In the rows, 128 means zero.
Which row each row swaps with, under one turn or mirror
sugos: [114  82 121 122 159  99 104 132 135 134 136 137 118 119 132 124  93 110
 121 137 139 135 122 143 138]
Nagu: [107 140 112 127 129 116 147 137 130 117 132 142 166 117 125 125 132 156
  95 126 104 161 101 129  86]
Zefu: [139 114 147 127 120 109 146 151 142 138 123 132 126 150 158 170 159 125
 134 137 150 188 120 149 115]
gofo: [144  99 138 115 119 116 143 153 175 137 136 140 153 126 145 103 152 164
 144 136 120 145 131 122 147]
Sesu: [138 103 148 115 114 123 147 124 189 113 137 124 151 134 145  99 155 148
 142 140 123 147 124 114 148]
Zenud: [108 153 117  94 131 117 100 114 161 122 115 146 134 103 121 156 128 109
  87 127 134 132 122 151 165]
sozi: [129 152 114  85 171 144 104 112 145 128 104 145 126  95 120 152 151 116
 106 157 131 135 149 144 147]
tasat: [141 127 112 105 168 164 129 125 133 123 117 150 117 134 117 138 156 100
 158 154 139 133 154 138 127]
tef: [149  91  94 123 122 135 120  90 135 141 153 151 114 142 142 153 134 138
 111 134 159 149 116 133 118]
lotu: [131 134 131 132 112 145 127 145 123 103  76 137  94 112 120 140 149 117
 122 158 136 184 128 163 118]
dek: [113 127 133 145  95 138 140 123 153 106 139 108 118 138 112 102 127 121
 148 102 119 172 128 140 106]
Nofo: [137 100 110 126 123 125 121  85 152 135 149 151 126 160 140 145 144 146
 112 126 170 147 115 129 113]
muk: [148 140 103 108 111 152 120 131 121 119 120 132 142 145 138 101 151 159
  94 142  95 129 118 129  99]
pel: [124 135 148 124 130  84 100 131 149 151 117 110 109 131 134  90 113 161
 122 131 123 142 128 151 117]
Dav: [128 151 109 112 120 140 130 139 110 123 127 135 149 140 144 105 155 161
 100 142  92 141 113 138  90]
Tagop: [108 141 121 132 115 121 150 138 129 121 138 150 161 127 138 123 140 163
  93 127 105 158 111 126  91]
Zozel: [127  94 117 128 162 109 164 147 156 133 105 160 125 109 129 145 143 118
 115 118 157 156 137 109 130]
zize: [ 99 131 125 134 142 114 107 135 150 116 109 142 114 111 119  89 122  86
 155 113 132 155 127 136 136]
mamid: [150 104 122 110 148 145 123 130 119 142 108 125 117 161 147 106 111 125
 113 145 131 111 117 122 101]
pinad: [122 119 125 110  73 144 120 128 140 139 127 152 125 124 158 103 162 138
 146 134 138 151 110 155 118]
bik: [101 164 142 107 131 133 103 126 159  93 101 144 118 128 115 128 138 129
  77 129 126 130 141 148 111]
Mur: [116 108 144 129 108 132 148 131 126 125 120 134 138 126 150 161 156 126
 135 127 149 184 110 161  95]
benab: [157 151 109 114 162 128 132 148 173 125  95 116 131 133 112 126 130 117
 121 106 105 182 101 132 152]
nub: [109 137 131 128 108 142 144 100 136 136 114 107 115  88 171 136 163 129
  96 123 121 134 116 117 113]
mim: [152 151  94 117 147 144 126 130 154 107  99 113 127 105 104 111 123 116
 120 107 112 193 108 140 152]
Fazu: [128 117 156 119 131 140 147  98 195 116 122 110 143 109 159 111 160 141
 113 140 121 145 127 117 134]
fopev: [159 132 136 125 124 110 134 160 165 116  97 124 146 154 137 148 144 115
 124 124 135 195 116 127 146]
gife: [135 118 108 106 113 128 120 179 126 146 133 156 109 107 115 124 123 130
 137 136 115 141 158 159 138]
fibiv: [142 130 124 111 114 130 124 116 150 144 104  98  84  83 155 126 157 149
  99 117 119 170 145 136 142]
finas: [157 157  99 114 150 134 123 145 157 111  97 110 129 111 109 118 134 115
 118 105 109 184 116 123 146]
Goz: [120 135 155 120 119 135 138  91 180 113 119 103 138  98 157 113 165 150
 107 141 124 152 116 117 127]
Vogo: [140 105 134 124 122 118 126 140 108 141 103 142 104 133 148 153 145 166
 123 161 143 120 141 133 112]
nol: [120 131 132 118 111 135 141  91 163 122 110  97 136  97 169 123 162 140
  91 127 125 143 117 117 118]
neso: [133 135 116  91 174 162 106 111 151 127 113 146 125 113 133 154 162 114
 116 162 133 134 156 147 149]
daf: [ 98 133 113 128 149 118 124 151 139 128 112 159 111 102 120 113 135  77
 151 119 132 148 134 123 137]
kuvuf: [122 140 148 123 114 135 141  94 177 112 117  99 137 103 167 122 158 144
  89 132 126 148 113 120 123]
ger: [136 122 107 126 160 171 128 112 132 113 119 141 121 151 108 130 143 103
 162 139 141 148 142 139 124]
gigu: [134 148 105 116 123 143 124 141 118 126 125 140 139 131 145  95 151 166
  98 140  93 132 116 136  98]
Ves: [124 139 130 130  94 130 122 110 155 128 119  89  95  95 147 113 151 150
 101 112 119 173 125 137 129]
dufa: [139 115 115 124 140 170 137 108 146 109 134 127 121 153 112 120 146 107
 168 136 147 148 139 130 112]
mezek: [127 118 152 137 138 107 128 114 168 107  88 115 121 136 105 145 117 127
 130 117 160 166 119 131 146]
ravok: [121  80 134 121 153 119 126 129 138 132 120 132 109 144 127 119  92 109
 113 143 151 128 118 138 121]
topip: [117 118 145 125 126 123 155 146 138 129 123 135 142 130 145 169 155 125
 144 123 156 193 117 153 111]
sigo: [172 143 122 110 148 119 125 164 167 119 106 112 136 144 126 136 137 124
 109 108 111 189 117 126 145]
vep: [118 116 121 110  68 135 121 111 146 146 133 147 130 133 153 109 157 137
 138 125 138 157 101 150 124]
Gat: [125 119 125 113  76 137 118 137 123 147 119 156 121 115 158 111 166 142
 150 137 135 160 120 162 120]
terug: [152 142  92 112 151 138 118 137 152 116 108 113 124 107 103 115 118 114
 115 117 113 191 104 134 159]
Monop: [143 120  70 114 141 136 121 114 122 133 128 123 120  95 114 140 112 128
 108 127 119 185 104 137 138]
rupof: [146 101 123 106 123 111 143 163 165 136 134 152 155 130 130 107 154 144
 147 148 120 146 150 129 150]
leb: [112  72 120 118 147 114 116 120 136 133 136 139 114 130 136 120  93 117
 118 148 145 126 119 137 133]
fugop: [121 156 113  88 161 137  99 114 148 124  97 140 119  98 120 152 148 112
  93 146 134 122 141 143 148]
kome: [119 154 102  89 158 129  95 119 152 120 104 136 129 103 130 161 143 107
  91 141 137 129 144 144 148]
gib: [119 139 145 119 110 126 133  92 171 119 111  99 129  96 162 121 173 143
  95 133 123 146 115 114 128]
rubad: [125 151 110  90 166 138 105 114 142 129 102 141 120 100 134 160 139 108
  90 145 131 128 148 151 148]
Vukul: [101 133 118 130 149 116 116 137 148 127 110 149 114 111 124  95 130  83
 157 118 132 149 138 132 143]
Zuvi: [102 165 121 100 136 133 102 147 132 112 101 150 112 109 105 133 130 128
  87 133 125 131 154 161 122]
pali: [116 109 129 136 154 102 171 145 158 128 113 156 151 112 122 143 137 116
 110 111 147 162 128 110 115]
Volut: [161 116 111 110 135 157 127 135 120 122 109 125 118 164 140 105 131 134
  90 138 107 131 117 125  99]
molaf: [146 127  76 117 150 143 121 116 128 136 124 130 113  97 108 137 107 119
 112 118 133 184 108 138 145]
nik: [154 127 101 115 122 158 130 134 123 127 113 136 124 157 146 108 149 151
  96 155  91 132 112 130 105]

gife swaps with dek
Tagop swaps with molaf
finas swaps with muk
Volut swaps with sigo
fibiv swaps with bik
fopev swaps with mamid
Monop swaps with Nagu
gofo swaps with ger

